One vector is turned by the same rotation once a tick. Each row is the vector after some number of ticks, and that number follows the row.
The counts run from 0 to 731.
[-289, -276,  -89, -335,  -37,  -39,  159,  221, -169,  -96, -284, -178,
  -93, -204,   90,   70] : 570
[  63,  -82, -355,  -83,  306,  242,  -45,   47, -208, -226, -285,  203,
 -113,  254,  -36, -201] : 498
[ -22, -216, -508,  -54,   87,  161,  146,   51,  -53,  -20, -496,  192,
   35,  244,  -61,   23] : 186
[-185, -168,  155, -455, -101, -365,   19,   17, -189,  -49, -217, -117,
   73, -107,  -76,   26] : 591
[-101, -289,  -57, -283,  -10,  142, -149, -384, -279,  -19, -203,  134,
 -365,   19, -166,  126] : 36
[ -17,    3, -183, -288, -110,   18, -265,  294,   89,  119, -293,  -26,
  156, -471,  -81,  201] : 150
[-140, -253,   34, -243,  -69,  108,   -2, -117, -213,  116, -221,  -95,
 -202,    6, -559,  301] : 113
[ 130,  -21, -135, -221, -402,   73, -148, -124, -196,  -51, -226,  104,
  329,  365, -226, -145] : 409
[ 126, -135, -118, -357,   27, -107,   93,   85, -271,   -2, -308, -176,
  120,  369, -138,  270] : 672
[  88,    8, -317,   -5,   87,  128, -315,  -30, -244, -103, -491,   53,
  269,   93, -104,   44] : 127
[ 110,  -16, -283, -693,  -58,  -23, -198,  314,  197,   41, -279,  157,
  -72, -163,  124,  -73] : 482
[ 117,   45, -191, -383, -292, -120,  113,  259, -179,  117, -419, -102,
  298,  -63,  -57, -149] : 382
[-122, -253, -287,    0,   20,  244,   39, -206, -375, -204, -309,  158,
   22,  131,   25,  -75] : 58
[  56, -239, -622, -149,  -88, -116, -237, -123, -236,  -72,    7,   88,
  150,  171, -112, -171] : 351
[  91,   37,   35, -351, -298, -217,   -4, -162, -492, -304, -240,   45,
   21,  255,  159,   70] : 281
[ -44,  144, -223, -190, -188,  122, -205,   63, -361,  -80,  128,   42,
   73,  239, -419, -229] : 429
[ 104,   23, -288, -321,   58,  145,   88,  -59, -328,  159, -164, -260,
 -117,   93, -236,  259] : 652
[ -75, -117, -264, -142,   45,   91,  359,  161, -263,  144, -152, -242,
   86,  214, -349, -104] : 674
[  -2, -166, -323, -114,  -18,  160,  -79, -184, -332, -169, -321, -114,
  304,  130,  -78,   67] : 644
[ 124, -416, -537, -159,  -15,   55,   51,   -8,  186,   56, -173,  185,
  -51, -126, -103,  -49] : 373
[-315, -210, -306, -119,   19,  124,  119,  -84,  -64,  -63,   14,   74,
 -159,  246, -126,  425] : 162
[ -25,  -57, -122, -299, -117, -150,   29,  292, -178, -193, -380,  -50,
   13, -317,  -33,  -22] : 589
[-147,  215,    8, -583,   -4,  -85, -102,  423, -173, -204, -190,  -14,
  -50,  -80,  -59,  241] : 484
[ 104, -228, -186, -101,  160,   50,    7,  224, -125,  203, -578,  -48,
  160, -160, -210,  -36] : 109
[  53, -190, -229, -155,   56, -302, -154,  260, -185, -114, -418,  -36,
  264,  -28,   24, -377] : 587
[-230, -371, -163, -351,  208, -116, -117, -177,  139,  -37, -185,  116,
 -126,  -46, -123,  266] : 83
[  44,  -67, -440, -113, -216,   25, -190, -183, -429, -270,   87,  108,
  -88,  204, -165, -124] : 556
[ 143,   35, -225, -254,   60,  -81, -202,  271,  136, -203, -353,  183,
  -10,   38, -320,  411] : 689
[-139, -367, -103, -223,   40,  -68,   94, -122,  241, -163, -276,  226,
 -113, -264, -199,  -91] : 599
[ 225,  -73, -314, -493,  161, -298, -208,   80, -239,  -91,  100,  -27,
   56,   90, -241,  251] : 378
[-199, -304, -354, -550,  -64,   12,    3,  -86,   27,  -43,  179,  164,
 -357,  175, -243,  165] : 474
[-164, -138,  -12, -478,  -11, -250, -351,  270,  -82,  150,  -96,  -46,
   39, -305, -279,   95] : 610
[ 150,    2, -262, -366,  198,  234, -314, -113,  -74,   30,  -90,  -59,
  -44,  291,  -61,   67] : 731
[-118,   -7, -331, -320, -263, -225,   17,   10,   15, -177,  211,   56,
   72,   59, -369,  188] : 660
[-215, -141, -285, -158, -219,  213,    6,   70, -280,  103, -231, -289,
  326,   22,  -28, -224] : 157
[-569,  -18, -192, -437,  119,  326,  151,  278,   -7,  208, -321, -211,
 -107, -150, -128,  258] : 443
[ -98, -345, -289, -287,  101,   93,  -61, -232,   96,  -78, -252, -119,
 -196, -252, -106,  377] : 63
[  11,  -58, -211, -370,  143,  -48, -431, -158,  -12, -166,  -41,  236,
 -155,   -7,  219,  257] : 250
[-208, -215,   10, -421,  -98,  277,   -1,  221,   13,  165, -413,  -82,
 -166, -144,  152, -187] : 237
[-100,   82, -254, -589,   61, -310,  -70,  572,   -8,    2, -128,   14,
 -102, -116,  -23,  186] : 483
[ 290, -235, -135, -274, -183,  -63, -131, -204, -273, -139,  -37,   73,
   90,   92, -263,   69] : 96
[  43, -180, -173, -119,   30,   27, -276,  299,    6,  111, -499,   25,
  391, -168, -178, -226] : 128
[  15,  -68, -119, -197,  -11,   85,   -4, -102, -222,  -18,  -51,  255,
  -30,  480, -391,  -67] : 701
[ -76, -220, -453,  -67,  -13,  -52,  113, -184, -353,  -97,   64,  -60,
   64,  206, -221, -106] : 370
[-205, -391, -184, -271,    7,  -53,  -43, -256,  313,  -65, -209,  185,
 -307, -219, -277,   91] : 600
[ -62,   76,  -71, -254,   43, -132, -107,  344, -356, -111, -329,   -2,
  223,  308, -230,   -6] : 692
[-132,  -75,  -31,   32, -191,   99, -106,   66, -446, -182, -262,  131,
  234, -160,  -99, -257] : 616
[  59,  -42,  -92, -367,  -71,   67, -183,  -46,  -50,  152,  -44,  -48,
 -190, -354, -331,  320] : 630
[-132,  -19,  -35, -393,  -68, -201, -106,    5, -503, -296,  -23, -170,
  -35,   40,  -26,  134] : 280
[  20, -314, -235,   26,  253,   94, -239,  -56, -260,  -35, -565,  113,
  -41,   43,   -9, -146] : 313
[-195,   64, -116, -341, -180,  -45, -262, -129, -341, -233,  150,  105,
 -199,  165, -127,  174] : 534
[-189, -103,   -6, -366,  212,  -75,  -54,  260,  -55,   -2, -401,  108,
  -78, -231,   67,  222] : 4
[-328,  -56, -254, -356, -405,  -27,  157,   95,  -32, -332,  -27,  154,
   90,  156,  -39,  375] : 181
[-266,  -44,   56, -533, -352,  173, -259,  290,  129,  -42, -186,   16,
   42, -217, -134,   66] : 717
[-209,   39, -149,  -81, -234, -229,   -3,  -96, -551, -358,   60,  -16,
  153,   72, -151,  206] : 76
[-315, -157,   44, -550, -154, -201,   21,  -90, -200,  -26,  -92, -107,
 -224,  290,  195,  197] : 260
[-169,   36, -282, -144,  309,  263, -157, -126,    5,   43,   31,  131,
 -102,  249, -154,  242] : 729
[ 392, -240, -192, -308,   33,   59,  -52,  322, -237,  287, -293, -151,
   -1,  -33, -269, -221] : 401
[ -48, -389, -168,    7, -178,  240,  236,  -62, -330,  164, -125, -217,
   74, -201,   -3, -369] : 343
[-346,  -25,  108, -371, -203,   57,  -10,  293, -272, -196,  -16,  259,
  -79, -305,  -85, -125] : 511
[-147, -158, -294, -341,  254,  194,  -89,  149,  244,   50,  -98,  232,
 -321, -136, -346,  114] : 707
[-334, -207,   -4, -382, -222,   26,   82,  106,  -16,    9, -288,   88,
  -26,  -21,   30, -351] : 491
[  25, -171, -397, -264, -250,   78,   46,   10, -245,  225,  -11, -167,
   19,    7, -219, -324] : 655
[-105, -285, -475, -174,  -64, -137,  -12,  -41,   42, -229,  -17,  210,
 -297, -276, -109, -330] : 579
[  78, -302, -219, -154,  -27,   -6,  189, -323, -444, -260,  -40,  -81,
 -233,  220,  -67, -117] : 575
[ 157,  -42,  -28, -266, -234,  -93, -138,   28, -515, -218,   71,   31,
  -81,  232, -127, -271] : 302
[  -5, -266, -112, -280,  -99,  247,  -17,  -75, -140,  171, -326, -352,
 -139, -354,  133,  -31] : 549
[-247, -135,   -6, -213, -420,  159,  246,  205,  -90,  -39, -463,   62,
  -42,  -40,   47, -230] : 490
[ -62,   16, -383, -104,  177,  138, -158,  137, -385,    1, -426,  -49,
  209,  249,   82,   29] : 439
[-152, -115, -178,   19,  304,  -38, -172,  -72, -367, -267, -418,  146,
  -40,   94, -184,  -99] : 312
[-203,  -16,   98, -470, -144, -106,  -49,  254,  -74,  -27,   77,   -1,
   13,   76, -455,  258] : 406
[-283,   26,  -70,  -53,   84,   63, -103,  279, -130,  132, -396,  -63,
   45, -240, -194,  182] : 130
[-367,   25, -365,  -64,  -74,  -31, -108,   80, -311, -290,  -98,  122,
  114,  -33,  114, -394] : 538
[ 162, -178, -240, -129, -145,  255,  140,  -34, -387,  -98,  -85, -108,
  -49,    0, -467, -246] : 117
[-184,   89, -233, -213,   76,   34,  -69,  330,  -93,   18, -404,  -40,
   53, -246,  122,  231] : 462
[-229, -120, -362,  -37,   21,  328,  -75, -141,  -82,   28, -357,  114,
  154,  333,  -66, -415] : 723
[  47, -114, -207, -362, -220,    5,  -64, -303, -406, -154,  141,  -27,
 -152,  183, -127,  179] : 554
[-210,  -77,  -18, -213,  113,  377, -145,  135, -406,  -47, -455, -142,
   -6,   32,   62, -215] : 235
[  -2,   84,  -48, -404, -154,  232, -172, -224, -379, -148,   95,  140,
 -245,  234, -237,   96] : 222
[-314,  -86, -149,   36,  -58,  252,   -6,  198,  -36, -150, -307,  261,
  174,  -99, -209, -258] : 412
[  20,   20, -343, -249, -401,  344,  -59,   39,    9, -117, -236,  196,
  133,  -50, -192, -328] : 431
[-221, -181,  -23, -251,  201,  106,  -42,  228,  322, -136, -520,  205,
  -80,  -42,   27,   90] : 209
[ -48,   82, -250, -167,  -94,  114,  -81,  -22,  -29,  -58, -353,  365,
  234,  259,   92, -228] : 205
[-178, -233, -144, -248,  284, -210, -134,  327,  -91, -134, -510,  134,
  179, -138,  144, -202] : 2
[-118, -130, -110, -179, -145,  268,  -98, -175, -222,  -10, -284,   55,
   41,  418, -170, -161] : 722
[ 180,  155, -292, -143,  103,   -7, -316,  101, -362,  -33, -378,  -44,
   43,   99,  335, -189] : 254
[ -73, -108, -208, -311, -169,   66, -236,  -63,   57, -344,   10,  321,
  -39, -231, -350,   94] : 122
[-231, -307,  114, -308,  272, -263,  -15,  -56, -171,   76, -328,  -28,
 -129,  253,  -16,  166] : 6
[-161, -157, -105, -488,   39,  -77,  122,   97, -120,   87, -125, -105,
 -102, -224, -492,  166] : 112
[ 325, -186,   79, -564, -252, -223,  -98,   12, -323,  -56, -162,  -15,
 -271,   30,  -78,  116] : 300
[ -69, -186,  -45,   42, -153,  309,   43, -242, -402,  109, -389, -114,
   -3,  266, -300, -106] : 136
[-159, -162,  -69, -222,  263,  -99,  -47,  296,   48, -161, -409,  101,
 -123, -197,   54,  -88] : 3
[-151, -116, -100, -617, -292,  123, -200,  -99,  -37,   96,  118,  233,
 -200, -190,   41,   23] : 532
[-376, -272,  -90, -200,  -53, -111,  -92,  -44,  -89, -377, -277,  266,
  -81, -157, -288,  137] : 308
[-108, -171, -270, -162,   20,  -66,  -35,  138,  133, -109, -378,  107,
  321, -216,    2,  242] : 667
[  74,   37, -117, -297, -365,  173,   60,  200, -130, -145, -171, -246,
 -225, -300,  -10, -360] : 530
[  18,  150, -126, -302, -111,   81, -151,  484, -169,  236,  -87,   39,
  161,  -25,  -73, -378] : 714
[-101,  -66, -236, -157, -265,  256, -163,  147,  139,  -86, -201,  306,
  155, -164,  -11, -179] : 432
[ 209, -264,   60, -384,  -63,   -6,   62, -228,  -43,  100, -128, -137,
 -170,  130, -368,  192] : 114
[  59, -340, -435, -182,  -50,   24,  -29,   31, -151,   23,   53,  242,
  -54,  392, -311,  -63] : 682
[-109, -256, -313, -254,   58,  -10,   15,  -25,   14, -240,  -58,  189,
 -300, -269, -119,   53] : 580
[-213, -205, -138,  -38,   42,   37, -147,  276, -159,  -75, -473,  150,
  -58, -423,  -15,   96] : 335
[-278, -206, -217, -342,  -57, -201, -123,  209,   84, -219, -213,  388,
   46, -231, -253,   89] : 102
[ 136,   75,    6, -376, -103,  -80,  -66,  169, -295, -121, -221, -110,
  145,  382,   86, -147] : 487
[  99, -129, -400, -255, -122,   26,  -13,  100,  320, -136, -303,  171,
   61, -170, -157, -127] : 686
[ 211,  -76, -281,  -90,   63,  253,  138,   36,  -32,  -13, -394,  203,
  -77,  -52,   19, -427] : 499
[-157,  -55,  -38, -539, -118,  161,  -53, -103,   27,  283, -207,  -15,
 -150,  164,  -95,  407] : 445
[-254, -220, -225,    4, -385,  132, -189,   -3, -190, -192, -450,  115,
  203, -279, -166, -332] : 617
[-344, -323, -371, -223,  330,  167, -134,  266,   33,  -33, -441,  162,
 -190,  -25,    9, -118] : 520
[-324, -128, -319, -337, -304,   92, -247,  172,  159,  -56,  -53,  342,
  102, -185, -119,   30] : 433
[ 359, -148, -315, -421, -214,  268,  130,  186, -278,   51, -219,   32,
 -147,  228, -217,  -67] : 195
[-120,  -31, -281,  -97,  276,   41, -271,   60, -212, -145, -219,   60,
  266,  398, -158,  160] : 438
[   2, -167, -182,  -91,  167,  -31,  -13,  -37, -523,  221, -268, -215,
  -44,  224,   -3,  -38] : 546
[-120, -237, -241,   95, -216,   30,  192, -187, -293, -184, -334,   89,
  220,  397, -263, -136] : 390
[-139, -177, -233, -229,  -77,  143,  253,   -6, -194,  131, -201, -115,
  -83,  337,  120, -216] : 469
[-388,  -90, -379,  -17,  -11,  387,  -19,  149, -102,  -30, -159,   -3,
  125,   55, -122, -206] : 724
[-225, -203,  -29, -341, -349, -180,   82, -133, -107,  -41, -113,   37,
  108,  229, -335,  283] : 387
[-285, -376, -148, -176, -132,   14,   51,  -41,  106, -259, -329,  240,
 -131, -125,   50,  -80] : 286
[-216, -297, -371, -273,  175,  174,  133,  281,  114,  186, -201,  193,
  -55,  -35,  -19, -160] : 188
[-199,  102, -100, -446,  297,   -2, -280,  157,   10, -196, -216,  213,
  -68,  -81,  124,  275] : 230
[-438, -377, -176, -360, -126,  -21,  -86,    7,  109, -226, -277,  215,
 -120,  -61,  -45,  -58] : 287
[-352,    4,   90, -407, -119,  -98, -266,  128, -183,   31,   59,    5,
   93,  219, -282,   88] : 719
[  66, -190, -426,  -68,  -16,  314, -184,   25, -212,  -76, -130,  168,
 -251,  -67,  -36, -306] : 40
